[[104 116]
 [103 127]
 [114 156]
 [148 109]
 [105 112]
 [104 134]
 [110 108]
 [151 111]]
|
[[110 108]
 [148 109]
 [151 111]
 [105 112]
 [104 116]
 [103 127]
 [104 134]
 [114 156]]

[[119 127 127 123 120 125 123 120 121 125]
 [124 126 132 130 128 131 124 123 121 122]
 [130 118 111 124 110 138 135 141 152 134]
 [126 129 130 127 129 128 127 125 127 130]]
|
[[130 118 111 124 110 138 135 141 152 134]
 [124 126 132 130 128 131 124 123 121 122]
 [119 127 127 123 120 125 123 120 121 125]
 [126 129 130 127 129 128 127 125 127 130]]

[[126 144 152]
 [113 134 110]]
|
[[113 134 110]
 [126 144 152]]

[[114 114 102 155 102 154 114 155 102 154]
 [115 115 101 155 101 155 115 155 101 154]
 [155 154 141 115 140 116 155 115 141 116]
 [139 140 134 122 133 122 140 122 133 123]
 [137 137 124 132 124 132 138 132 123 133]]
|
[[114 114 102 155 102 154 114 155 102 154]
 [115 115 101 155 101 155 115 155 101 154]
 [137 137 124 132 124 132 138 132 123 133]
 [139 140 134 122 133 122 140 122 133 123]
 [155 154 141 115 140 116 155 115 141 116]]

[[122 136 129 125 122 151 144 129 114 114 101]
 [131 106 129 137 128 155 125 126 130 148 141]]
|
[[131 106 129 137 128 155 125 126 130 148 141]
 [122 136 129 125 122 151 144 129 114 114 101]]

[[110 110 107 107]
 [117 149 133 156]
 [107 158 109 123]
 [120 136 121 129]
 [131 144 158 154]
 [126 138 123 155]
 [127 150 124 122]
 [116 153 122 144]]
|
[[110 110 107 107]
 [120 136 121 129]
 [126 138 123 155]
 [131 144 158 154]
 [117 149 133 156]
 [127 150 124 122]
 [116 153 122 144]
 [107 158 109 123]]
---
[[100 125 114]
 [114 154 118]
 [110 132 123]
 [138 143 122]]
|
[[100 125]
 [114 154]
 [110 132]]

[[101 134 133]
 [118 119 134]
 [126 133 118]
 [122 121 109]
 [130 130 133]]
|
[[101 134]
 [118 119]
 [126 133]]

[[110 149 124 138]
 [115 147 129 136]
 [111 124 149 120]
 [142 136 109 114]]
|
[[110 149]
 [115 147]
 [111 124]]

[[129 120 146]
 [137 150 118]
 [124 130 113]
 [122 116 147]]
|
[[129 120]
 [137 150]
 [124 130]]

[[123 120  99]
 [112 120 135]
 [137 113 142]
 [132 156 151]
 [146 127 144]]
|
[[123 120]
 [112 120]
 [137 113]]

[[138 104 124 103 131]
 [137 123 133 120 129]
 [118 136 121 128 126]
 [142 127 132 137 143]]
|
[[138 104]
 [137 123]
 [118 136]]
---
[[120 137 136 150 116 122 126 120 131 131 128 127 116 121]
 [123 129 127 124 125 132 132 130 125 131 134 129 131 126]
 [130 125 126 126 127 130 127 123 128 128 130 129 130 128]
 [130 124 124 123 126 137 125 122 130 130 136 132 130 127]
 [127 127 123 119 121 145 126 129 130 133 143 138 131 126]
 [131 134 130 126 126 123 130 142 123 125 119 129 128 132]]
|
[[120 123 130 130 127 131]
 [137 129 125 124 127 134]
 [136 127 126 124 123 130]
 [150 124 126 123 119 126]
 [116 125 127 126 121 126]
 [122 132 130 137 145 123]
 [126 132 127 125 126 130]
 [120 130 123 122 129 142]
 [131 125 128 130 130 123]
 [131 131 128 130 133 125]
 [128 134 130 136 143 119]
 [127 129 129 132 138 129]
 [116 131 130 130 131 128]
 [121 126 128 127 126 132]]

[[156 114 141]
 [155 130 127]]
|
[[156 155]
 [114 130]
 [141 127]]

[[128 126 128 135 142 122 129 143 129]
 [116 132 126 122 128 121 116 124 117]
 [133 129 133 136 138 130 131 141 133]
 [125 125 134 132 130 128 116 138 126]
 [122 145 134 130 134 141 135 122 129]
 [114 151 128 125 141 137 140 115 125]
 [129 131 130 136 145 125 132 143 131]]
|
[[128 116 133 125 122 114 129]
 [126 132 129 125 145 151 131]
 [128 126 133 134 134 128 130]
 [135 122 136 132 130 125 136]
 [142 128 138 130 134 141 145]
 [122 121 130 128 141 137 125]
 [129 116 131 116 135 140 132]
 [143 124 141 138 122 115 143]
 [129 117 133 126 129 125 131]]

[[112 104 127 146 133 115 124 152 122 122]
 [142 105 141 128 133 143 134 117 105 106]
 [152 122 130 106 111 105 112 114 129 111]]
|
[[112 142 152]
 [104 105 122]
 [127 141 130]
 [146 128 106]
 [133 133 111]
 [115 143 105]
 [124 134 112]
 [152 117 114]
 [122 105 129]
 [122 106 111]]

[[127 147 130 115 128 117]
 [127 126 128 130 146 128]
 [126 132 122 137 132 142]
 [128 124 126 132 152 128]
 [130 137 125 126 129 126]
 [131 122 121 140 151 137]
 [125 133 125 132 142 134]
 [122 130 126 135 133 141]]
|
[[127 127 126 128 130 131 125 122]
 [147 126 132 124 137 122 133 130]
 [130 128 122 126 125 121 125 126]
 [115 130 137 132 126 140 132 135]
 [128 146 132 152 129 151 142 133]
 [117 128 142 128 126 137 134 141]]

[[126 112 121 120 141 110 126 115 133 106]
 [125 113 121 127 138 115 130 114 131 107]]
|
[[126 125]
 [112 113]
 [121 121]
 [120 127]
 [141 138]
 [110 115]
 [126 130]
 [115 114]
 [133 131]
 [106 107]]

[[140 124 121 149 154 117 120 155 131 129 145 153 145 139 140 155]
 [144 149 124 135 125 141 143 126 145 108 132 133 115 111 143 125]
 [113 113 149 123 123 121 149 122 114 135 127 116 143 142 114 122]
 [132 128 131 126 132 121 111 132 134 116 141 131 135 145 142 130]]
|
[[140 144 113 132]
 [124 149 113 128]
 [121 124 149 131]
 [149 135 123 126]
 [154 125 123 132]
 [117 141 121 121]
 [120 143 149 111]
 [155 126 122 132]
 [131 145 114 134]
 [129 108 135 116]
 [145 132 127 141]
 [153 133 116 131]
 [145 115 143 135]
 [139 111 142 145]
 [140 143 114 142]
 [155 125 122 130]]

[[140 140 100 131 135 125 130 140 117]
 [141 134 106 128 140 119 126 129 119]
 [131 125 135 125 138 121 122 120 129]
 [138 131 124 129 141 124 125 118 124]
 [122 114 128 128 110 137 133 117 132]
 [139 137 128 128 145 122 124 128 123]
 [139 139 124 131 153 116 122 120 124]
 [133 129 118 129 133 124 128 123 125]
 [120 106 148 117 114 128 126 121 134]]
|
[[140 141 131 138 122 139 139 133 120]
 [140 134 125 131 114 137 139 129 106]
 [100 106 135 124 128 128 124 118 148]
 [131 128 125 129 128 128 131 129 117]
 [135 140 138 141 110 145 153 133 114]
 [125 119 121 124 137 122 116 124 128]
 [130 126 122 125 133 124 122 128 126]
 [140 129 120 118 117 128 120 123 121]
 [117 119 129 124 132 123 124 125 134]]
---
[[112 121 113 149 128]
 [114 147 131 128 137]
 [114 135 106 145 125]
 [111 104 107 145 145]
 [118 143 123 139 117]
 [112 144 116 150 118]
 [113 121 123 137 129]
 [116 139 138 115 153]
 [107 106 103 148 103]]
|
[[128 149 113 121 112]
 [137 128 131 147 114]
 [125 145 106 135 114]
 [145 145 107 104 111]
 [117 139 123 143 118]
 [118 150 116 144 112]
 [129 137 123 121 113]
 [153 115 138 139 116]
 [103 148 103 106 107]]

[[143 113 132]
 [131 148 117]
 [124 140 107]
 [115 124 124]
 [147 108 126]
 [126 143 140]
 [124 151 125]]
|
[[132 113 143]
 [117 148 131]
 [107 140 124]
 [124 124 115]
 [126 108 147]
 [140 143 126]
 [125 151 124]]

[[146 145 146 146 111 117 146 146]
 [154 154 155 155 110 117 154 155]
 [140 140 140 140 117 113 140 140]
 [145 145 146 146 115 114 145 145]
 [146 146 146 146 122 108 146 146]
 [140 139 140 139 108 120 140 140]
 [135 135 134 134 114 116 135 134]
 [130 129 129 129 109 120 130 130]]
|
[[146 146 117 111 146 146 145 146]
 [155 154 117 110 155 155 154 154]
 [140 140 113 117 140 140 140 140]
 [145 145 114 115 146 146 145 145]
 [146 146 108 122 146 146 146 146]
 [140 140 120 108 139 140 139 140]
 [134 135 116 114 134 134 135 135]
 [130 130 120 109 129 129 129 130]]

[[132 132 131 136 127 136 122 122 118 128]
 [133 126 132 128 132 132 109 129 120 128]
 [106 129 129 123 122 130 134 125 132 128]
 [127 128 134 131 132 131 126 132 137 128]
 [124 126 123 127 131 127 141 132 138 125]
 [124 126 131 133 120 126 135 129 129 132]
 [127 123 133 132 127 130 126 133 128 125]]
|
[[128 118 122 122 136 127 136 131 132 132]
 [128 120 129 109 132 132 128 132 126 133]
 [128 132 125 134 130 122 123 129 129 106]
 [128 137 132 126 131 132 131 134 128 127]
 [125 138 132 141 127 131 127 123 126 124]
 [132 129 129 135 126 120 133 131 126 124]
 [125 128 133 126 130 127 132 133 123 127]]

[[129 140 139 120 117]
 [138 131 142 119 118]
 [142 135 132 131 112]
 [126 133 139 146 120]
 [128 136 122 145 122]
 [129 112 126 115 128]
 [116 126 131 149 131]
 [137 133 127 115 118]
 [130 129 122 117 148]]
|
[[117 120 139 140 129]
 [118 119 142 131 138]
 [112 131 132 135 142]
 [120 146 139 133 126]
 [122 145 122 136 128]
 [128 115 126 112 129]
 [131 149 131 126 116]
 [118 115 127 133 137]
 [148 117 122 129 130]]

[[122 134 122 112 134 152 123]
 [123 123 129 144 127 118 134]
 [123 131 115 111 130 155 128]
 [124 127 142 145 129 113 129]
 [126 140 143 127 131 122 117]
 [123 144 145 131 130 121 117]
 [125 129 136 142 125 114 130]
 [123 139 133 123 131 136 122]
 [126 121 124 137 124 130 138]
 [130 122 132 144 124 113 135]
 [120 123 129 133 134 134 130]]
|
[[123 152 134 112 122 134 122]
 [134 118 127 144 129 123 123]
 [128 155 130 111 115 131 123]
 [129 113 129 145 142 127 124]
 [117 122 131 127 143 140 126]
 [117 121 130 131 145 144 123]
 [130 114 125 142 136 129 125]
 [122 136 131 123 133 139 123]
 [138 130 124 137 124 121 126]
 [135 113 124 144 132 122 130]
 [130 134 134 133 129 123 120]]
